Here is a table of points, one per row:
[ 26 -25   0 -17   0  30  12   3  16 -12  25   6 -17  -5   6   6  -7   3
 -19 -17  19   2  -8 -20   8  60  14  12 -10  49  36  13  -8  24  24 -25
  12   3   7   8  -8 -16 -25  -5 -34 -38  23  10]
[  -8   -3  -21    1  -30    7   11   35   58  -32 -127   -9    7  -63
    3    3  -21  -33   10  -36  -55   44   18    2  -29  -60   78  -59
   35  -18  -27    1   18  -47    2    9  -43  -22  -66  -56  -34  -24
   69   -4   13  -36    4   32]
[ 17 -36 -15 -24  -8  12  44  32  10  27  58  10 -33  28  15   0 -10  28
 -28  28  32  32   0  -8   1   1 -45 -13  15  -8  10  25  -2  34  55 -36
  31   0  50   4  13  -3 -10   6 -22   1  10 -35]
[  5 -16 -11 -17  21  30  15  12   5   5  48  25  -8 -20  20  12 -29 -35
  -6 -16   7   4  26 -15  -5  32  32  25  60 -20 -16   2  11  24 -25   0
  22  29 -17   2 -19 -25  -9  13  18  -9   3   3]
[ -9 -31   3   6   1  37 -22  15 -10  15  29  -3 -33   1  -7   4   3 -19
  -1  28   4   7   6  -5   3 -40 -18  38  -9  -9  21  13   1   2  32   7
 -14  -6  -4 -20  29   6  -9   5 -32 -34  23   5]
[-50 -14 -17  -6 -10  13  20   8 -11 -14 -18   3 -50  56 -10  61 -16 -23
  -4  -1   5  24 -43 -13 -10 -66   8  11  -6   0 -34   3  -3  19  22 -15
 -19  28  -8 -10  28   0  46 -21  -8  -5 -61   0]
[-33  24   3   1 -30 -52 -10  15  37  37 -12  -8  11 -38  12   3 -14  30
  11 -38  -7  60 -11  19 -54 -75  10 -18  30 -26 -27  10 -10   3  39   8
  17  38  -1 -27  56 -10  -5 -20 -15 -10   8  -6]
[ 13 -57  46 -28  10   4 -23   4  22  29  76  28 -49  60 -18  -8   7  -3
  -1   3  36  -3 -45 -17  -1 -48 -19  18 -11 -27  22  23  -6  28   0   5
  22  23  25   6  50 -53  40 -20  -1 -34 -12 -25]
[ 36 -19   3  47 -17   1 -56   0  25  34  -2 -17 -46 -53  17 -15 -11 -10
  22  -4 -29   6  -9  -4 -17 -15 -11  -6  13  12 -33  11   2 -15   8  -4
   4 -21 -23  -2  16  74  -8 -15  14 -38   2  32]
[-11   8  22 -26   0 -29  36   7  -7  28  19  -9   8  15   5 -13  28  -6
   6  16   8  14  -6  -8  17 -22 -14  33  20 -43  44  -7 -29  62  32   2
  40   0  50  19  46   2   8 -24  -9 -11 -31 -49]
[ 25  -5  -3  19   0  31  13   8  13  27  56  -2 -13 -40  -3  -7 -27 -43
  18   4  18 -16 -55 -11  13  12  13  13 -25  -3  12 -18 -30 -31 -37 -14
 -19   8 -20  11  10 -20   5   4 -18 -11   0  27]
[  8 -37   9   7  20  22  -1  37  -2  -7  19 -10  35  42   0  -4   7 -52
  16  -3   8  29   4 -30 -26 -40  27  27   0 -27 -17   1  16 -13 -35  -7
 -11  -1  22   0 -16 -30  -4 -18 -16  -8 -50   2]
[-60  31  67 -24  15  -7  32 -21   2 -36   6   4 -14 -41 -18   8  -8 -43
  28 -10  -9 -34 -27  -9   1   1  -2 -63  14  -2  -7  -2  23 -40  -7  26
 -26 -17   7  20  37   6   6   3 -14 -12 -27 -14]
[ -6  58  16 -33   0 -22 -12 -10  18  26  -6 -23  13 -13 -23 -28  17  57
  44  -2  17   7 -32  -3  28  30 -19 -14 -32 -11  24 -21   0  11 -13  27
  42  26  31  18  47  35 -52  28  33  -3  -9 -57]
[  7  23  50 -13  46   4   8 -10   0 -16  46  -6  -5 -33 -41 -15  -3  67
  -4  -6  31 -37 -14 -10  42  57 -13   8  -5 -60  53  -4  33  25 -17 -17
  14 -20  41  41  51  18  10  19 -67   9 -54 -27]
[-15 -67 -11 -28  27  20  27  16 -16  -8  -8  -1   2  18  14  -4  -5 -46
  -8  -8 -45 -20  29 -25 -33 -11  32  -3 -15 -22 -30   2   2 -47 -10 -22
 -26  15 -11 -32  15 -17  -1   4  27   4 -27  43]
[-31 -55 -17 -59 -37 -17  41  28  63   0  72   5 -63   1  29  59 -13 -34
 -26 -16 -33  67 -18   2 -42 -97  24  38  28 -77  12  29  20  22  61 -40
  20 -41  16 -62  -4 -44  30 -12 -10 -14  64 -29]
[-14  -4  19 -14 -12   6  17   0   8   3 -21  -9  27  32 -14  29  -2  17
  20 -17  21  14   9  -3  36 -10  13  26   7  51  16  -2  -5 -57   5  20
  35  17  -8  -6  19  26  -5  25  -4   5   7  23]
[   1  -78  -64  -31   11   -9  -26   16   36   -9    2    7  -16    7
   25   21  -28  -52  -26  -19   -2   45    0  -20  -27 -116   -6    4
   47  -59   -2   13    0  -12   17  -44   -8  -11  -15  -23   -2   12
   19    2   -1  -39    8   22]
[  8  33   5  37 -23  11 -27  -3 -26 -21 -35  -2  -2  22 -14  13  17   0
  16 -12  -5   5  41   6 -11 -30  68   0 -13  -9 -25   5  49  31  21  -5
 -12   8  -4  25  47  17  -8  18  -1  22 -37  -6]
[ -2   1  28  40 -18  43 -18 -30 -16 -43 -29  10   3   9 -17 -27   2 -12
  16 -25  14   1  18 -18  40  15  25  23 -36  11   2 -44  17  44   3  18
 -40  25  -9  13 -34   2  -1   4   3 -11 -67  31]
[-20  56  28  -6 -34   7 -20  20 -14 -33 -35 -12  34  21  -9  16   8   1
   0 -43   0  19   8 -10  16   4 -16  18 -18   4 -27   5  23  43  22   6
 -12 -19 -15  40  15  45  58 -20 -24  14  18   3]
[ -3 -87 -30  17   6  17  -7  -1  -5  15  14   1  11  29   2  39  -5  -9
 -14 -13  28  35  -9 -22  -6  -8  17 -22  -9 -41  -9   5  19  13 -24 -16
  -4   1  -3  -2  -8  -2  -3 -21 -21  -5  14  -4]
[-11 -20  13 -54  26 -20   2  22 -17  -2  38  29   1 -15  -1   5 -20  -5
 -14 -27   9 -19 -19   8  17  26  19  -7  -9 -22  28  22  21  -2 -20 -45
   6 -48  12  10 -48  -1  76 -28 -42  13  12  -6]
[ -2 -56 -24 -26  18 -18   0  14  15  -3  16  -4 -22  19   0  -5  -7 -40
  -9  23 -18  40  10   2 -23  28  -1  19   4 -35   0 -13  -5 -14  -4  -7
 -26 -27  -7 -35  -3 -10  10   5  19 -11   3  -7]
[ -4  -6  12  11 -11  -4  -8  36  18  19 -17 -21 -38   7  12 -17  15   6
  14   0  42  50  11  10 -36 -21  18  20  23 -56  21   9 -14  -4  15  -8
 -11  28  32   8  35   6  54  12   9 -26  -1  -4]
[ -9  14 -16 -20  24  -8  18 -15 -17 -40  38  -4  48 -19 -16  27  27  16
   3  -8  27 -37  -5  -5  18  38  25  13   1  20 -20   3 -13 -21 -14 -15
  26  -6  10   9  -4 -16  42 -11 -14  -1  -8 -26]
Along one direction, these points spread out more than along any other. Take the direction at right angles to it along which they spread out most. Then take the direction at right angles to both along which they spread out most. Go by this last direction. Where along it does each point below lie, from 0 to 99? 50 is the average, and the first point above lies past it. One standard deviation of the points above along it is 16.
[ -4  -6  12  11 -11  -4  -8  36  18  19 -17 -21 -38   7  12 -17  15   6
  14   0  42  50  11  10 -36 -21  18  20  23 -56  21   9 -14  -4  15  -8
 -11  28  32   8  35   6  54  12   9 -26  -1  -4] 31
[  8 -37   9   7  20  22  -1  37  -2  -7  19 -10  35  42   0  -4   7 -52
  16  -3   8  29   4 -30 -26 -40  27  27   0 -27 -17   1  16 -13 -35  -7
 -11  -1  22   0 -16 -30  -4 -18 -16  -8 -50   2] 65
[ -9 -31   3   6   1  37 -22  15 -10  15  29  -3 -33   1  -7   4   3 -19
  -1  28   4   7   6  -5   3 -40 -18  38  -9  -9  21  13   1   2  32   7
 -14  -6  -4 -20  29   6  -9   5 -32 -34  23   5] 50
[ 17 -36 -15 -24  -8  12  44  32  10  27  58  10 -33  28  15   0 -10  28
 -28  28  32  32   0  -8   1   1 -45 -13  15  -8  10  25  -2  34  55 -36
  31   0  50   4  13  -3 -10   6 -22   1  10 -35] 46
[ -2 -56 -24 -26  18 -18   0  14  15  -3  16  -4 -22  19   0  -5  -7 -40
  -9  23 -18  40  10   2 -23  28  -1  19   4 -35   0 -13  -5 -14  -4  -7
 -26 -27  -7 -35  -3 -10  10   5  19 -11   3  -7] 64
[   1  -78  -64  -31   11   -9  -26   16   36   -9    2    7  -16    7
   25   21  -28  -52  -26  -19   -2   45    0  -20  -27 -116   -6    4
   47  -59   -2   13    0  -12   17  -44   -8  -11  -15  -23   -2   12
   19    2   -1  -39    8   22] 52
[ -9  14 -16 -20  24  -8  18 -15 -17 -40  38  -4  48 -19 -16  27  27  16
   3  -8  27 -37  -5  -5  18  38  25  13   1  20 -20   3 -13 -21 -14 -15
  26  -6  10   9  -4 -16  42 -11 -14  -1  -8 -26] 65
[  8  33   5  37 -23  11 -27  -3 -26 -21 -35  -2  -2  22 -14  13  17   0
  16 -12  -5   5  41   6 -11 -30  68   0 -13  -9 -25   5  49  31  21  -5
 -12   8  -4  25  47  17  -8  18  -1  22 -37  -6] 35
[-60  31  67 -24  15  -7  32 -21   2 -36   6   4 -14 -41 -18   8  -8 -43
  28 -10  -9 -34 -27  -9   1   1  -2 -63  14  -2  -7  -2  23 -40  -7  26
 -26 -17   7  20  37   6   6   3 -14 -12 -27 -14] 49
[ 13 -57  46 -28  10   4 -23   4  22  29  76  28 -49  60 -18  -8   7  -3
  -1   3  36  -3 -45 -17  -1 -48 -19  18 -11 -27  22  23  -6  28   0   5
  22  23  25   6  50 -53  40 -20  -1 -34 -12 -25] 50
